The rows of A fall into several groups, and each row is roughly a mix of its group's hidden directions.
A, 95 rows:
-0.461 -2.053 -2.424 -2.710 0.018 -0.958 0.216 4.337 -1.863 0.992
3.620 -2.652 2.659 -2.058 -0.282 2.101 -0.774 0.855 -1.887 1.026
0.009 2.100 0.049 -0.740 1.164 2.055 -0.211 1.097 -0.928 5.407
0.796 2.680 4.442 1.479 -1.047 -0.609 0.335 2.107 0.918 -2.297
-3.718 -1.367 -3.454 1.742 1.277 -0.894 -1.482 -2.114 0.821 -1.207
0.644 -3.222 -3.353 -2.772 -1.396 0.635 -1.744 1.648 -0.980 1.757
-2.129 0.198 -4.339 1.768 0.716 -0.488 -0.619 -2.995 2.198 -0.646
-1.699 1.028 -1.214 -2.424 -4.404 1.538 2.635 0.278 1.311 0.303
-1.551 2.620 -1.548 2.520 2.471 -2.746 2.210 -1.247 0.977 -1.681
2.133 2.796 2.759 -0.204 0.560 -1.875 3.020 1.878 -2.289 -0.379
-1.750 4.578 -1.815 0.858 -0.913 -0.674 2.155 -1.198 2.031 -1.530
-0.607 0.427 -0.979 -3.348 -4.103 -0.402 0.015 1.034 2.029 2.641
-1.966 0.763 -2.267 2.932 0.788 -2.615 1.856 -1.472 1.779 -2.731
-1.990 0.162 -3.071 2.552 3.367 -0.848 0.293 -2.676 -0.512 -1.544
1.764 -2.521 0.747 1.897 2.288 2.890 0.013 -0.119 -1.981 3.276
-0.163 2.190 1.388 3.074 3.556 -2.577 0.195 -0.085 -1.017 -2.305
-1.154 2.354 -0.001 2.825 4.335 -2.369 0.846 0.538 -0.178 -1.261
0.804 -3.811 -0.455 0.438 3.575 1.405 -1.394 -0.360 -2.870 1.113
0.860 -2.452 1.285 2.287 2.706 0.199 0.779 -4.495 -0.253 0.099
3.668 -0.316 -1.141 -3.357 -0.884 -0.018 0.565 -2.101 -2.591 1.878
0.531 -4.455 -1.191 -1.435 1.229 1.877 -2.613 0.507 -2.294 0.946
-1.459 -0.177 -1.685 3.429 1.122 -1.021 0.735 -3.155 0.472 -3.478
-2.613 -1.192 -3.561 -1.070 -3.191 -1.228 0.897 1.594 1.746 1.315
1.444 0.258 0.863 -3.335 -1.589 1.402 1.108 3.811 0.458 2.723
2.219 -0.738 1.732 -2.565 -3.968 2.617 -0.747 -0.338 0.472 1.828
0.139 -1.195 -0.700 -2.747 -3.918 0.562 0.876 3.522 1.728 0.759
-2.346 -2.897 -4.743 0.066 1.057 -0.258 -1.454 -1.338 0.401 0.480
0.818 3.130 1.730 3.524 1.879 -1.345 1.415 -0.860 -1.376 -2.455
0.767 2.537 2.197 -0.334 0.658 -2.692 3.686 2.706 -1.048 -0.479
2.694 1.155 0.423 1.412 0.135 0.064 1.742 -0.801 2.368 -4.670
1.072 -2.370 2.370 -2.094 -2.780 0.143 0.098 -1.783 1.970 3.208
0.009 1.044 0.819 3.448 3.903 -1.084 1.719 -2.804 -0.418 -0.914
0.071 -2.834 -3.415 -2.449 -1.970 1.341 -1.771 -1.918 0.813 1.740
0.247 -4.510 -3.219 -1.898 -1.468 1.019 -0.476 1.360 -1.279 0.784
-3.551 1.402 -2.536 1.417 2.928 -2.853 0.427 0.013 0.078 -1.400
-3.066 -2.461 0.969 2.326 -0.512 1.086 -1.692 1.457 2.994 -2.165
-0.126 -0.589 1.945 -3.596 -0.369 1.276 -0.125 4.112 0.990 2.267
-1.265 1.146 1.516 -1.618 -3.779 -0.642 -0.904 3.646 1.973 1.162
0.851 -2.836 2.028 -2.319 -3.326 1.574 -0.646 3.063 0.041 0.531
-1.672 2.927 -1.689 2.104 4.184 -2.018 0.757 -0.023 -0.816 -0.646
-1.369 1.956 0.396 3.725 3.114 -1.817 0.959 -1.531 -0.341 -2.401
-0.419 3.300 2.487 0.132 -0.048 1.535 -0.012 4.555 0.611 1.063
0.475 -4.548 -1.687 -1.638 -1.506 0.868 -1.973 -2.853 -0.362 0.511
1.101 4.955 1.561 0.465 0.819 -0.449 2.177 2.783 -0.321 0.071
0.130 -0.717 -3.076 -3.273 -1.500 -1.092 2.317 1.146 3.323 -0.094
1.462 3.561 2.448 0.250 0.828 -0.370 0.165 3.765 -1.234 -2.112
-1.189 -1.810 -1.478 2.913 -0.343 -0.132 -0.410 -4.123 -1.039 -2.852
2.412 0.710 2.756 3.021 -0.793 1.144 -1.144 -1.382 -3.293 -1.685
1.786 0.531 3.803 -1.774 -1.137 0.098 -0.144 3.614 -0.216 2.523
-0.960 0.255 -0.094 3.510 2.586 -2.191 -0.664 -2.415 -0.852 -3.174
-0.324 -1.575 -1.643 1.488 0.903 -3.373 2.023 -3.432 -0.408 -2.480
1.429 2.811 2.894 -0.761 -0.276 -3.261 -2.087 0.866 -0.949 -2.504
-1.109 -3.008 -3.063 -2.012 -3.232 1.070 -1.443 -0.010 1.350 1.637
-2.557 -0.762 -1.249 0.164 -3.523 1.047 -1.977 3.560 0.791 -1.569
-1.793 0.281 -3.862 -0.984 -2.548 -0.075 1.983 -0.750 1.488 3.081
-1.104 -0.955 -4.634 -3.073 -2.302 0.259 -0.671 -1.240 0.748 0.957
-1.723 2.046 0.602 -0.254 -1.842 -1.138 4.038 2.151 -1.258 -2.664
3.337 -1.578 3.692 -2.475 -0.692 1.221 -0.878 1.578 -1.082 1.447
-1.372 -0.519 -4.139 -1.134 -3.119 2.371 1.008 -1.478 0.861 1.421
1.751 -0.207 -1.054 0.364 -0.854 1.655 -2.515 -3.460 -3.490 1.894
1.470 2.412 4.695 0.128 -1.504 -0.739 1.549 1.954 1.218 1.156
1.273 -2.074 2.193 -2.511 -1.820 3.102 -2.237 2.100 -0.217 1.563
-0.543 -1.931 2.216 -2.123 -1.092 -1.197 2.158 4.125 1.822 -0.904
2.611 3.542 1.502 0.065 3.492 -1.066 1.835 0.409 -1.828 -0.224
-0.335 4.704 1.238 2.119 2.191 -0.891 1.844 1.776 0.614 -1.045
2.458 -2.115 0.436 -2.622 -2.067 2.355 -2.237 0.168 0.413 3.046
1.945 1.919 4.434 -0.721 -2.723 -0.002 0.767 2.245 1.088 -0.093
0.894 0.840 0.703 -2.481 -4.776 2.291 1.203 -0.378 1.939 0.563
2.472 1.130 4.528 -1.146 -0.904 0.289 -0.029 3.329 -0.443 0.701
0.516 4.412 3.174 0.157 -2.039 0.645 0.827 -1.785 1.866 -0.354
-1.694 -1.394 -1.427 -2.256 -4.642 0.579 -1.599 1.280 1.874 0.595
-0.357 -0.985 -0.024 -1.976 -5.108 1.351 -0.519 -2.569 1.107 -0.933
1.573 -4.251 -0.068 0.047 -1.444 2.221 -1.244 -0.894 -3.246 1.194
-0.601 0.711 0.578 3.441 3.000 -2.398 0.740 -0.452 -1.737 -3.212
-3.429 -0.975 -4.576 0.812 1.944 -0.346 -1.653 0.473 -0.818 -0.216
1.649 -0.210 2.057 -3.657 -1.670 1.001 0.660 3.736 -0.267 1.804
-1.390 -1.184 -2.034 2.426 4.819 -1.435 -0.524 0.486 -1.599 0.416
1.255 2.369 1.016 -2.439 -0.166 0.774 1.703 3.589 2.444 2.308
2.604 -2.338 0.955 -2.333 -4.116 2.432 0.140 -0.488 0.313 0.250
-0.232 -0.913 -1.603 1.409 0.629 -1.127 -4.094 -3.304 -2.623 -0.461
1.703 0.981 3.741 0.375 -1.736 -0.813 1.572 -3.318 2.439 -0.884
0.127 -2.187 -1.544 1.681 1.831 0.387 1.811 -4.828 -0.086 1.330
1.800 0.096 0.477 -3.297 -1.708 1.708 -0.711 2.622 -0.568 3.741
-0.176 2.171 -0.280 -0.772 1.518 -2.620 1.982 4.588 -0.875 -1.245
0.586 -1.222 1.364 0.968 0.890 -3.872 3.247 -1.044 -1.242 -2.879
-1.589 -0.278 -2.731 2.242 2.723 -0.874 0.647 -4.100 0.141 -1.170
-1.582 0.350 -0.001 3.480 4.550 -1.152 -0.472 -0.935 -0.955 -1.762
1.222 0.790 4.742 -0.951 -2.191 -0.249 -0.083 2.889 1.058 1.429
-0.284 2.495 0.047 2.858 3.934 -1.271 0.373 -2.821 -0.727 -1.298
-0.756 -0.947 -1.490 3.483 0.725 -0.302 -0.779 -3.431 -3.090 -1.874
1.696 -4.172 0.387 -2.549 -2.490 1.223 -1.102 1.539 -1.763 0.751
1.521 2.886 3.426 1.020 2.747 1.649 -1.282 0.142 -2.407 0.858
-3.348 -0.178 -3.068 -0.397 0.842 -1.411 3.239 2.512 0.418 -1.181
-0.484 -2.228 -1.065 1.271 3.832 -2.110 1.496 2.778 0.449 -2.154
1.694 -1.024 2.710 -2.455 -0.159 1.663 -1.639 0.807 -3.146 2.926
Here is one row of each group, with its name. Which group are the others in?
1.555 0.650 -3.224 -3.842 -2.059 -0.946 2.104 0.407 0.314 2.014
G
2.650 0.905 0.651 0.442 4.123 -0.404 2.280 -2.365 -1.865 1.412
Q
-0.693 -2.325 -1.631 -0.136 -3.652 0.559 -1.479 -3.461 -1.551 -1.758
B

-1.863 0.136 -2.589 2.799 2.084 -1.829 0.152 -3.670 0.601 -1.520
G
0.659 4.124 2.733 -0.387 -1.275 -1.313 1.665 2.993 0.984 0.877
Q
-2.594 -3.390 -0.969 0.316 -2.777 0.705 -2.783 -0.883 1.760 -1.669
Q
-1.618 0.003 0.366 2.653 4.478 -1.051 -1.960 0.689 -1.415 -2.148
Q
-0.796 1.635 -0.463 3.731 4.165 -1.466 1.595 -0.079 -0.242 -1.527
B
2.405 2.849 -2.957 0.636 1.342 0.823 -0.281 -3.992 0.149 -0.560
G
2.036 2.706 2.336 0.381 -3.472 2.418 2.116 -1.400 0.614 -0.309
B
3.357 -2.720 -0.239 -1.238 0.735 -0.064 -4.006 0.929 -1.420 1.470
B
1.467 4.343 3.818 1.784 1.354 0.263 0.806 -0.270 -0.072 0.692
B
